In the data rows, 128 means zero.
How far apart are the two rows of each pair, measured in a hidden way? 0 means very close, and 30 very far. Two or three weighted sums of its numbers give each row a place; it is the straight-line distance between the places.
(109, 139, 182, 130, 83, 127, 146, 122, 125, 120, 161, 115, 150, 154, 169)
(97, 94, 170, 105, 188, 85, 140, 127, 180, 133, 117, 136, 140, 141, 72) 12
(177, 99, 77, 139, 140, 151, 65, 132, 128, 121, 120, 129, 108, 80, 124)
(159, 188, 70, 131, 138, 130, 85, 81, 164, 112, 133, 161, 51, 133, 155) 22
(194, 158, 64, 156, 144, 110, 83, 93, 151, 122, 117, 111, 54, 100, 111)
(122, 95, 139, 162, 131, 127, 181, 154, 134, 127, 143, 130, 144, 144, 140) 10
(126, 169, 102, 127, 80, 154, 139, 124, 103, 123, 121, 145, 104, 87, 152)
(131, 146, 152, 104, 113, 142, 129, 122, 104, 135, 102, 133, 149, 119, 140) 3
(149, 123, 143, 111, 130, 164, 84, 138, 111, 165, 164, 77, 140, 157, 75)
(148, 130, 92, 121, 163, 105, 135, 176, 132, 151, 62, 129, 106, 127, 121) 7
(187, 121, 98, 100, 178, 131, 107, 133, 127, 137, 89, 151, 112, 143, 141)
(118, 139, 115, 113, 129, 142, 102, 89, 77, 140, 163, 75, 133, 167, 99) 12
(111, 141, 92, 137, 109, 102, 146, 131, 135, 133, 86, 160, 126, 79, 162)
(115, 146, 151, 101, 149, 121, 128, 102, 89, 135, 146, 84, 123, 141, 121) 3
(144, 131, 142, 184, 127, 149, 82, 118, 105, 128, 161, 87, 134, 147, 118)
(161, 158, 84, 168, 77, 64, 130, 146, 195, 136, 139, 149, 82, 155, 123) 18
(191, 128, 105, 148, 127, 106, 93, 99, 130, 128, 125, 144, 80, 75, 97)
(143, 145, 102, 121, 157, 137, 97, 147, 140, 156, 60, 176, 111, 138, 143) 10
(142, 161, 208, 88, 146, 133, 134, 50, 102, 133, 151, 109, 102, 142, 153)
(184, 119, 177, 79, 146, 164, 142, 136, 143, 118, 133, 151, 138, 209, 134) 16
(133, 173, 89, 152, 127, 94, 171, 109, 130, 127, 62, 133, 48, 82, 116)
(155, 169, 125, 131, 119, 146, 112, 103, 115, 124, 171, 107, 129, 138, 128) 7
(101, 130, 194, 131, 101, 134, 143, 120, 113, 134, 137, 136, 141, 120, 184)
(155, 137, 97, 123, 156, 145, 110, 202, 128, 135, 98, 176, 119, 127, 138) 11
(88, 154, 164, 128, 120, 130, 153, 122, 96, 113, 159, 90, 151, 140, 151)
(183, 110, 132, 127, 76, 148, 117, 101, 139, 128, 144, 71, 82, 135, 115) 12
(154, 113, 141, 166, 90, 124, 144, 88, 127, 123, 150, 5, 126, 152, 84)
(65, 146, 125, 112, 137, 150, 114, 103, 107, 125, 158, 90, 134, 136, 121) 10
(123, 166, 167, 166, 113, 139, 197, 110, 113, 138, 115, 97, 152, 171, 124)
(102, 177, 116, 139, 83, 135, 140, 154, 89, 137, 90, 104, 118, 64, 126) 17
(147, 143, 158, 135, 86, 154, 145, 122, 95, 142, 148, 88, 137, 133, 150)
(130, 159, 134, 131, 154, 141, 111, 107, 104, 137, 151, 55, 119, 105, 97) 6
(139, 145, 162, 108, 106, 150, 148, 141, 110, 140, 142, 149, 140, 150, 121)
(140, 95, 141, 81, 124, 99, 158, 121, 144, 119, 127, 140, 123, 118, 116) 7
(169, 101, 148, 89, 149, 109, 107, 122, 135, 124, 107, 176, 124, 148, 101)
(142, 1, 149, 125, 114, 135, 160, 115, 127, 130, 146, 107, 134, 122, 165) 13
(129, 160, 77, 132, 116, 103, 135, 129, 122, 118, 93, 132, 89, 64, 117)
(110, 140, 164, 152, 120, 108, 134, 120, 173, 108, 111, 85, 124, 131, 163) 16
(145, 122, 94, 107, 160, 79, 109, 157, 95, 137, 110, 148, 125, 149, 141)
(143, 120, 139, 132, 116, 130, 150, 145, 153, 134, 167, 128, 147, 126, 127) 9
(116, 130, 83, 180, 92, 158, 65, 180, 110, 115, 137, 146, 135, 68, 133)
(218, 142, 97, 163, 129, 165, 43, 136, 170, 99, 109, 173, 113, 110, 230) 15
(160, 176, 70, 120, 155, 146, 72, 140, 132, 140, 107, 136, 118, 117, 122)
(107, 137, 104, 164, 114, 150, 80, 182, 145, 112, 87, 174, 141, 77, 185) 3
(130, 136, 140, 80, 115, 138, 149, 149, 130, 120, 97, 145, 130, 157, 125)
(110, 126, 134, 117, 77, 157, 126, 138, 56, 149, 162, 97, 76, 134, 104) 16
(121, 129, 115, 137, 152, 100, 74, 161, 141, 116, 97, 159, 131, 66, 164)
(131, 122, 157, 64, 101, 169, 133, 141, 160, 128, 141, 158, 161, 142, 119) 26
(89, 82, 120, 127, 180, 138, 68, 143, 165, 145, 195, 92, 154, 185, 43)
(108, 187, 79, 142, 115, 121, 180, 103, 133, 123, 102, 137, 84, 46, 153) 12
(158, 159, 69, 178, 106, 31, 122, 172, 103, 131, 110, 135, 87, 102, 115)
(112, 178, 134, 125, 99, 144, 127, 122, 101, 109, 155, 122, 164, 158, 156) 26
(191, 138, 81, 121, 94, 172, 51, 152, 137, 106, 129, 133, 123, 101, 189)
(86, 102, 139, 119, 162, 157, 119, 111, 149, 132, 170, 141, 152, 179, 88) 14
(106, 120, 141, 95, 130, 164, 107, 74, 156, 107, 157, 141, 105, 144, 156)
(112, 101, 112, 160, 151, 112, 175, 108, 134, 128, 127, 101, 118, 138, 138) 21
(136, 119, 155, 62, 128, 167, 145, 159, 129, 124, 146, 102, 137, 130, 121)
(121, 127, 139, 130, 119, 115, 168, 121, 139, 134, 113, 148, 117, 120, 132) 12
(117, 135, 153, 108, 111, 122, 183, 119, 53, 147, 123, 90, 144, 153, 133)
(86, 68, 120, 128, 179, 167, 101, 121, 148, 126, 190, 105, 152, 150, 93) 13
(157, 139, 89, 159, 131, 162, 73, 166, 137, 74, 97, 135, 127, 111, 152)
(96, 157, 98, 139, 109, 115, 174, 131, 87, 122, 81, 140, 93, 62, 166) 15
(156, 151, 80, 102, 171, 130, 77, 122, 131, 133, 156, 157, 107, 125, 169)
(121, 109, 132, 152, 142, 231, 145, 156, 105, 139, 154, 112, 134, 136, 99) 12
(147, 139, 148, 81, 111, 138, 98, 95, 162, 108, 150, 177, 134, 146, 198)
(145, 196, 96, 125, 114, 123, 150, 125, 162, 114, 101, 137, 95, 64, 154) 21
(156, 176, 96, 170, 65, 91, 129, 149, 165, 116, 109, 144, 65, 91, 155)
(111, 139, 97, 175, 148, 138, 53, 140, 179, 124, 77, 155, 89, 73, 184) 9
(142, 198, 150, 105, 114, 117, 126, 131, 142, 114, 139, 103, 132, 146, 108)
(122, 133, 166, 85, 79, 146, 124, 145, 93, 130, 164, 139, 155, 178, 141) 6
(136, 155, 79, 152, 219, 69, 106, 126, 152, 130, 91, 133, 94, 130, 158)
(139, 129, 155, 126, 74, 151, 169, 175, 88, 141, 125, 117, 183, 160, 121) 11
(101, 165, 144, 132, 164, 138, 110, 87, 114, 121, 152, 85, 122, 110, 134)
(139, 130, 195, 144, 91, 104, 193, 84, 146, 124, 108, 111, 139, 132, 148) 12
(123, 154, 125, 144, 155, 181, 111, 71, 129, 122, 136, 113, 116, 138, 132)
(131, 185, 105, 165, 128, 0, 145, 131, 143, 119, 81, 148, 62, 97, 160) 16
(135, 84, 125, 165, 168, 60, 140, 107, 125, 143, 141, 119, 142, 112, 105)
(152, 148, 114, 121, 154, 172, 97, 94, 115, 131, 168, 75, 138, 138, 134) 19
(139, 127, 180, 146, 106, 116, 121, 149, 84, 122, 145, 55, 166, 133, 135)
(124, 103, 133, 100, 92, 134, 136, 143, 139, 129, 135, 142, 127, 136, 130) 21
(116, 101, 176, 106, 52, 110, 182, 151, 119, 132, 147, 153, 154, 179, 102)
(153, 108, 143, 0, 131, 190, 150, 141, 148, 121, 125, 158, 127, 167, 98) 6
(104, 123, 114, 135, 150, 144, 164, 84, 106, 144, 130, 125, 125, 105, 116)
(59, 26, 156, 134, 139, 186, 124, 145, 108, 152, 146, 123, 191, 149, 70) 3
(106, 119, 167, 96, 86, 176, 159, 156, 94, 120, 129, 190, 166, 122, 124)
(158, 137, 141, 141, 149, 105, 126, 115, 154, 129, 122, 102, 90, 109, 132) 5
(129, 101, 120, 139, 150, 125, 143, 94, 223, 125, 161, 106, 120, 133, 107)
(120, 143, 121, 113, 212, 161, 111, 66, 98, 121, 151, 117, 57, 134, 125) 24
(121, 109, 179, 83, 103, 165, 160, 149, 124, 117, 131, 164, 155, 141, 130)
(75, 110, 137, 136, 160, 115, 137, 106, 131, 139, 117, 118, 140, 155, 100) 2
(158, 131, 104, 149, 190, 134, 98, 130, 117, 127, 119, 142, 117, 83, 158)
(146, 126, 88, 163, 145, 150, 82, 170, 150, 121, 73, 103, 79, 92, 119) 16
(94, 64, 140, 173, 135, 94, 179, 154, 146, 139, 130, 103, 162, 143, 106)
(150, 130, 85, 169, 145, 161, 69, 119, 159, 114, 110, 167, 96, 105, 199) 12
(137, 149, 162, 139, 107, 145, 144, 88, 95, 105, 149, 103, 55, 134, 176)
(161, 171, 86, 129, 112, 122, 155, 151, 105, 114, 90, 130, 102, 70, 98) 14
(123, 131, 164, 151, 118, 92, 154, 125, 110, 122, 131, 65, 133, 131, 98)
(114, 115, 145, 83, 114, 126, 120, 133, 124, 120, 102, 136, 148, 144, 128) 14
(98, 140, 94, 122, 162, 103, 99, 178, 94, 134, 97, 123, 153, 172, 127)
(86, 124, 192, 182, 121, 98, 184, 59, 156, 124, 99, 107, 115, 147, 139) 23
(112, 65, 130, 162, 183, 132, 103, 111, 165, 133, 157, 134, 119, 131, 106)
(149, 97, 127, 92, 121, 157, 124, 114, 109, 137, 164, 85, 139, 123, 132) 13
(129, 111, 178, 77, 90, 139, 156, 158, 116, 135, 103, 170, 144, 137, 129)
(153, 134, 128, 136, 123, 122, 56, 155, 122, 121, 125, 139, 134, 61, 160) 16
(94, 26, 138, 168, 164, 160, 94, 152, 131, 132, 162, 152, 145, 151, 75)
(159, 128, 153, 106, 95, 157, 121, 60, 117, 121, 172, 98, 161, 166, 157) 23
(143, 74, 143, 121, 142, 128, 132, 140, 153, 132, 152, 156, 154, 132, 120)
(145, 125, 131, 96, 120, 159, 107, 109, 100, 134, 166, 97, 142, 177, 125) 13
(110, 156, 126, 113, 153, 118, 110, 77, 110, 128, 152, 85, 94, 150, 114)
(87, 117, 126, 141, 186, 124, 112, 126, 194, 134, 137, 118, 118, 194, 75) 10
(134, 122, 184, 145, 116, 144, 137, 132, 115, 111, 128, 98, 147, 133, 154)
(45, 108, 165, 144, 152, 124, 153, 142, 133, 140, 146, 140, 151, 127, 103) 8
(204, 81, 96, 147, 160, 112, 165, 102, 163, 122, 154, 124, 98, 126, 162)
(102, 131, 165, 138, 111, 136, 145, 138, 102, 114, 145, 70, 166, 136, 154) 14
(53, 117, 142, 125, 166, 153, 107, 96, 119, 133, 136, 146, 148, 142, 94)
(141, 150, 117, 184, 157, 114, 107, 140, 124, 116, 86, 139, 128, 100, 178) 20
(111, 197, 105, 192, 94, 125, 138, 124, 96, 117, 89, 145, 99, 60, 110)
(146, 162, 84, 177, 116, 79, 133, 97, 164, 120, 91, 145, 86, 89, 138) 16
(136, 133, 105, 164, 149, 100, 85, 146, 160, 144, 84, 181, 96, 82, 180)
(144, 154, 172, 155, 110, 122, 135, 108, 121, 123, 142, 51, 153, 135, 166) 25
(186, 133, 119, 122, 170, 125, 71, 147, 108, 142, 145, 87, 161, 155, 122)
(149, 137, 127, 118, 146, 194, 124, 121, 118, 118, 176, 81, 137, 84, 121) 3
(117, 129, 135, 110, 124, 81, 110, 122, 146, 107, 153, 142, 120, 183, 162)
(100, 116, 133, 128, 164, 172, 114, 94, 144, 107, 188, 155, 156, 176, 122) 3
(150, 156, 103, 97, 158, 128, 146, 123, 113, 126, 164, 181, 121, 154, 186)
(112, 156, 154, 133, 119, 174, 133, 59, 81, 122, 150, 126, 114, 129, 157) 6
(137, 125, 155, 70, 96, 140, 138, 149, 114, 145, 147, 139, 152, 166, 119)
(130, 159, 76, 131, 131, 146, 155, 140, 128, 116, 98, 122, 107, 74, 130) 12
(102, 112, 168, 73, 63, 53, 131, 147, 129, 126, 116, 155, 122, 134, 161)
(125, 116, 124, 150, 129, 129, 174, 133, 111, 137, 135, 110, 126, 131, 115) 15
(139, 131, 168, 153, 114, 124, 172, 85, 119, 129, 152, 106, 117, 159, 82)
(179, 164, 179, 137, 116, 143, 159, 124, 88, 94, 124, 107, 159, 139, 177) 16
(146, 147, 149, 100, 107, 170, 115, 122, 106, 128, 159, 152, 129, 117, 154)
(159, 89, 132, 140, 110, 104, 140, 132, 114, 138, 147, 109, 157, 164, 127) 10
(147, 112, 117, 118, 98, 135, 150, 132, 108, 152, 130, 129, 139, 150, 78)
(72, 104, 155, 95, 172, 149, 128, 120, 130, 131, 200, 135, 154, 148, 109) 3
(138, 101, 124, 118, 132, 88, 137, 140, 97, 137, 152, 98, 160, 163, 95)
(112, 164, 189, 137, 99, 88, 147, 145, 147, 106, 110, 117, 129, 131, 171) 4
(86, 97, 146, 81, 91, 102, 149, 142, 153, 127, 118, 138, 128, 166, 155)
(147, 136, 80, 124, 166, 128, 112, 133, 125, 128, 105, 160, 120, 112, 146) 23
(50, 43, 138, 135, 175, 133, 119, 160, 150, 121, 149, 88, 150, 146, 78)
(120, 141, 128, 96, 126, 109, 140, 134, 158, 125, 99, 157, 103, 136, 185) 9
(176, 113, 83, 160, 130, 125, 52, 126, 144, 126, 96, 119, 104, 94, 153)
(117, 112, 172, 117, 84, 137, 183, 155, 107, 151, 109, 153, 215, 129, 126) 3
(130, 119, 167, 83, 111, 177, 159, 118, 115, 111, 148, 186, 159, 155, 149)
(154, 166, 78, 130, 126, 46, 101, 117, 151, 131, 66, 128, 62, 63, 125) 15
(107, 117, 142, 74, 121, 189, 132, 148, 107, 109, 156, 142, 158, 136, 115)
(103, 60, 144, 115, 127, 112, 148, 167, 107, 150, 137, 122, 149, 129, 123) 15
(170, 177, 78, 147, 110, 109, 130, 109, 110, 108, 107, 159, 68, 90, 142)
(130, 135, 78, 182, 105, 144, 75, 157, 136, 135, 68, 131, 120, 99, 142) 9
(125, 97, 137, 145, 139, 86, 170, 150, 152, 135, 126, 112, 117, 141, 121)
(115, 153, 134, 122, 143, 130, 153, 126, 126, 140, 122, 83, 101, 139, 129) 4
(167, 117, 140, 113, 168, 147, 74, 98, 56, 143, 164, 32, 113, 143, 72)
(188, 128, 136, 112, 145, 164, 106, 82, 110, 119, 159, 114, 140, 65, 148) 8
(122, 127, 146, 87, 98, 110, 121, 135, 151, 112, 125, 135, 117, 147, 149)
(117, 69, 105, 105, 189, 171, 87, 114, 152, 120, 202, 80, 141, 136, 54) 7
(78, 106, 142, 149, 180, 110, 161, 153, 135, 148, 121, 124, 145, 142, 83)
(155, 112, 126, 146, 139, 99, 118, 115, 106, 146, 113, 60, 125, 148, 83) 5
(135, 123, 152, 72, 112, 152, 168, 144, 122, 107, 102, 142, 131, 132, 123)
(76, 103, 145, 146, 177, 70, 117, 142, 141, 136, 131, 123, 149, 151, 83) 11
(155, 131, 134, 110, 160, 117, 126, 89, 111, 130, 146, 67, 108, 118, 109)
(140, 132, 93, 170, 149, 110, 66, 127, 171, 90, 96, 168, 69, 68, 181) 9
(161, 140, 145, 130, 101, 136, 131, 128, 85, 129, 127, 124, 137, 136, 108)
(124, 152, 135, 166, 141, 134, 109, 121, 136, 125, 124, 141, 119, 143, 105) 6
(152, 143, 141, 128, 107, 146, 141, 135, 127, 106, 154, 143, 137, 134, 80)
(95, 137, 167, 121, 140, 105, 171, 93, 112, 135, 140, 88, 114, 127, 128) 5
(89, 103, 150, 138, 199, 111, 103, 132, 162, 139, 121, 147, 143, 153, 60)
(117, 147, 84, 176, 89, 83, 154, 156, 104, 133, 94, 129, 117, 73, 143) 19
(171, 205, 149, 154, 107, 177, 133, 46, 97, 116, 189, 112, 138, 106, 146)
(123, 137, 138, 103, 90, 122, 153, 168, 98, 131, 108, 147, 140, 128, 120) 8
(114, 131, 156, 68, 139, 134, 96, 117, 141, 108, 147, 132, 115, 167, 149)
(134, 101, 113, 195, 135, 128, 163, 128, 113, 129, 168, 236, 141, 152, 140) 22
(141, 123, 90, 123, 158, 144, 130, 173, 114, 151, 96, 138, 134, 136, 135)
(121, 115, 129, 135, 148, 105, 55, 141, 122, 119, 111, 145, 154, 113, 146) 12
(80, 130, 182, 126, 84, 118, 155, 116, 97, 128, 100, 152, 147, 155, 112)
(133, 124, 133, 118, 150, 146, 113, 117, 117, 139, 148, 76, 113, 121, 126) 15
(142, 140, 136, 116, 104, 145, 154, 153, 119, 135, 141, 149, 163, 147, 110)
(217, 120, 148, 125, 64, 160, 141, 86, 104, 147, 131, 97, 147, 143, 121) 6
(110, 155, 116, 131, 179, 149, 155, 90, 155, 128, 150, 102, 133, 112, 168)
(136, 139, 128, 114, 141, 109, 128, 123, 156, 119, 109, 126, 51, 137, 140) 9
(156, 150, 90, 137, 77, 117, 121, 112, 126, 128, 106, 115, 94, 78, 136)
(154, 146, 139, 65, 132, 129, 123, 109, 151, 102, 120, 163, 134, 126, 126) 12
(85, 133, 167, 129, 79, 137, 155, 155, 89, 123, 151, 106, 163, 149, 147)
(139, 207, 84, 119, 104, 129, 128, 120, 99, 119, 120, 136, 96, 78, 125) 10
(68, 64, 132, 158, 198, 80, 123, 114, 168, 132, 94, 126, 145, 126, 73)
(161, 133, 84, 102, 156, 150, 79, 134, 116, 134, 130, 117, 126, 107, 128) 11
(154, 151, 126, 136, 125, 169, 91, 109, 111, 122, 155, 132, 141, 59, 137)
(45, 109, 155, 138, 158, 114, 147, 172, 145, 143, 130, 135, 155, 131, 115) 10
(128, 146, 136, 146, 161, 112, 75, 139, 146, 128, 86, 136, 127, 93, 140)
(156, 124, 143, 67, 87, 155, 157, 123, 132, 126, 163, 188, 133, 150, 152) 21
(145, 87, 126, 179, 153, 87, 144, 140, 123, 143, 147, 114, 138, 117, 78)
(157, 155, 115, 103, 171, 128, 108, 66, 112, 132, 154, 102, 85, 143, 81) 17
(158, 144, 89, 165, 117, 111, 110, 137, 136, 132, 80, 137, 78, 87, 126)
(131, 94, 131, 180, 137, 125, 155, 116, 130, 128, 138, 123, 118, 136, 134) 6
(116, 141, 156, 141, 112, 195, 128, 116, 112, 97, 153, 174, 139, 153, 138)
(78, 147, 104, 116, 163, 113, 103, 134, 109, 129, 114, 161, 128, 133, 157) 11
(103, 115, 156, 100, 75, 143, 138, 162, 66, 129, 154, 144, 191, 144, 107)
(106, 152, 161, 145, 136, 73, 156, 140, 117, 113, 120, 104, 128, 115, 147) 7
(183, 137, 113, 104, 163, 75, 91, 110, 106, 132, 138, 58, 102, 140, 82)
(145, 125, 138, 73, 124, 126, 151, 142, 142, 118, 120, 118, 146, 134, 89) 12
(150, 162, 151, 135, 84, 158, 106, 126, 108, 110, 164, 81, 148, 130, 104)
(87, 81, 133, 132, 82, 167, 164, 168, 123, 124, 164, 112, 159, 153, 133) 8
(141, 124, 94, 130, 172, 93, 70, 126, 100, 137, 90, 141, 113, 138, 165)
(139, 151, 92, 166, 106, 77, 140, 94, 139, 114, 102, 159, 106, 77, 147) 9
(149, 111, 140, 103, 67, 143, 167, 164, 105, 132, 123, 160, 182, 154, 130)
(141, 155, 75, 115, 143, 133, 155, 183, 154, 133, 122, 168, 113, 128, 148) 8
(161, 123, 138, 105, 109, 92, 139, 147, 148, 131, 100, 99, 133, 118, 120)
(172, 80, 118, 128, 127, 170, 100, 130, 114, 134, 156, 87, 123, 142, 101) 3
(139, 115, 133, 142, 131, 158, 66, 146, 115, 121, 135, 155, 154, 110, 170)
(138, 130, 142, 93, 149, 108, 182, 123, 171, 118, 119, 192, 116, 143, 127) 16
(57, 50, 157, 162, 159, 175, 117, 131, 148, 138, 188, 143, 158, 141, 96)
(135, 151, 90, 128, 81, 118, 147, 112, 132, 118, 89, 151, 88, 109, 155) 11
(68, 73, 140, 130, 137, 200, 121, 138, 119, 145, 190, 134, 189, 170, 93)
(166, 131, 136, 121, 110, 158, 139, 127, 135, 124, 130, 136, 145, 157, 100) 2
(92, 100, 158, 135, 129, 139, 146, 132, 111, 142, 188, 158, 177, 165, 106)
(154, 139, 162, 100, 66, 144, 128, 142, 124, 127, 149, 152, 143, 150, 133) 7
(147, 147, 135, 107, 142, 159, 149, 126, 140, 107, 99, 129, 109, 148, 105)
(96, 68, 158, 147, 126, 127, 160, 155, 164, 151, 130, 115, 184, 160, 119) 4
(97, 163, 88, 140, 107, 92, 158, 152, 111, 148, 79, 128, 120, 75, 131)
(163, 177, 97, 113, 162, 85, 159, 141, 151, 133, 78, 164, 92, 127, 124) 10
(130, 124, 176, 87, 70, 132, 166, 162, 136, 113, 105, 119, 139, 145, 163)
(142, 164, 151, 81, 119, 123, 129, 110, 154, 116, 150, 133, 121, 159, 185) 9
(75, 69, 129, 104, 237, 189, 81, 141, 108, 121, 195, 97, 170, 156, 75)
(147, 143, 155, 103, 133, 95, 140, 131, 156, 105, 98, 104, 77, 129, 136) 10
(153, 135, 102, 123, 109, 133, 89, 150, 141, 130, 103, 165, 147, 143, 152)
(118, 129, 163, 104, 114, 178, 155, 135, 143, 122, 141, 193, 144, 154, 159) 6
(96, 148, 102, 104, 148, 91, 101, 167, 92, 139, 81, 149, 139, 117, 171)
(104, 124, 157, 115, 99, 164, 125, 121, 94, 113, 148, 121, 153, 164, 178) 20
(121, 85, 117, 138, 166, 147, 150, 120, 137, 137, 153, 117, 117, 148, 111)
(181, 142, 116, 114, 165, 120, 109, 141, 147, 123, 79, 163, 134, 118, 168) 7
(143, 124, 89, 169, 122, 128, 77, 152, 140, 128, 78, 150, 132, 98, 176)
(73, 135, 116, 125, 153, 79, 122, 127, 117, 137, 110, 195, 131, 135, 160) 11
(144, 117, 55, 116, 150, 144, 149, 162, 113, 189, 69, 187, 141, 117, 139)
(103, 156, 106, 123, 136, 103, 125, 122, 108, 145, 114, 140, 137, 163, 146) 16
(129, 135, 135, 118, 164, 168, 144, 82, 155, 120, 147, 115, 120, 135, 149)
(182, 136, 75, 153, 115, 90, 128, 138, 93, 125, 90, 121, 93, 103, 85) 19
(5, 48, 148, 137, 129, 151, 93, 162, 112, 181, 160, 82, 173, 161, 20)
(103, 71, 167, 164, 126, 111, 158, 146, 126, 136, 137, 152, 154, 128, 109) 10
(169, 155, 127, 150, 173, 143, 102, 79, 137, 119, 154, 125, 93, 96, 152)
(76, 81, 145, 157, 151, 136, 105, 158, 129, 135, 176, 95, 188, 151, 71) 14
(181, 144, 166, 93, 89, 188, 136, 148, 131, 114, 110, 168, 136, 141, 151)
(124, 135, 147, 97, 114, 177, 122, 101, 56, 129, 155, 106, 151, 121, 93) 9
(139, 73, 144, 132, 112, 96, 107, 142, 143, 124, 157, 167, 135, 169, 92)
(147, 128, 130, 166, 153, 103, 102, 144, 170, 104, 101, 145, 133, 90, 170) 16
(120, 151, 151, 95, 120, 191, 130, 91, 115, 126, 166, 127, 139, 139, 165)
(239, 166, 78, 149, 125, 63, 160, 141, 127, 145, 81, 54, 95, 105, 87) 24
(161, 122, 123, 158, 133, 86, 66, 154, 150, 124, 91, 125, 135, 91, 143)
(82, 97, 160, 111, 79, 134, 186, 156, 99, 160, 89, 152, 198, 148, 119) 12
(120, 125, 170, 105, 77, 121, 132, 160, 103, 160, 126, 108, 179, 162, 57)
(106, 135, 176, 141, 79, 102, 186, 100, 125, 126, 136, 74, 135, 151, 107) 12
(131, 143, 99, 104, 141, 135, 131, 104, 91, 131, 150, 103, 119, 143, 89)
(153, 138, 156, 130, 121, 153, 164, 123, 136, 135, 148, 140, 149, 122, 126) 7
(136, 166, 155, 122, 168, 161, 102, 82, 89, 126, 157, 100, 57, 161, 153)
(69, 182, 137, 134, 101, 94, 189, 153, 103, 125, 61, 148, 91, 55, 142) 13
(146, 144, 85, 185, 119, 73, 120, 158, 209, 130, 28, 125, 73, 78, 121)
(116, 84, 123, 156, 136, 126, 148, 168, 56, 135, 185, 99, 156, 174, 79) 13
(121, 128, 162, 131, 110, 167, 132, 123, 111, 105, 125, 79, 156, 136, 144)
(111, 179, 81, 132, 105, 103, 163, 148, 128, 119, 73, 145, 99, 66, 115) 11
(115, 145, 149, 40, 136, 153, 165, 107, 137, 87, 144, 156, 128, 139, 136)
(110, 80, 141, 141, 124, 63, 170, 134, 90, 148, 98, 110, 164, 152, 95) 21
(108, 165, 79, 129, 92, 151, 149, 145, 98, 137, 84, 156, 88, 85, 129)
(102, 151, 65, 124, 127, 90, 183, 143, 149, 124, 54, 113, 88, 70, 131) 11
(135, 193, 150, 87, 126, 190, 138, 96, 112, 125, 163, 156, 125, 143, 184)
(123, 130, 156, 116, 88, 144, 144, 108, 91, 135, 126, 98, 142, 157, 88) 4
(50, 62, 149, 133, 165, 138, 99, 122, 134, 125, 167, 106, 165, 164, 124)
(90, 120, 89, 94, 133, 134, 139, 131, 147, 122, 126, 132, 120, 144, 136) 9
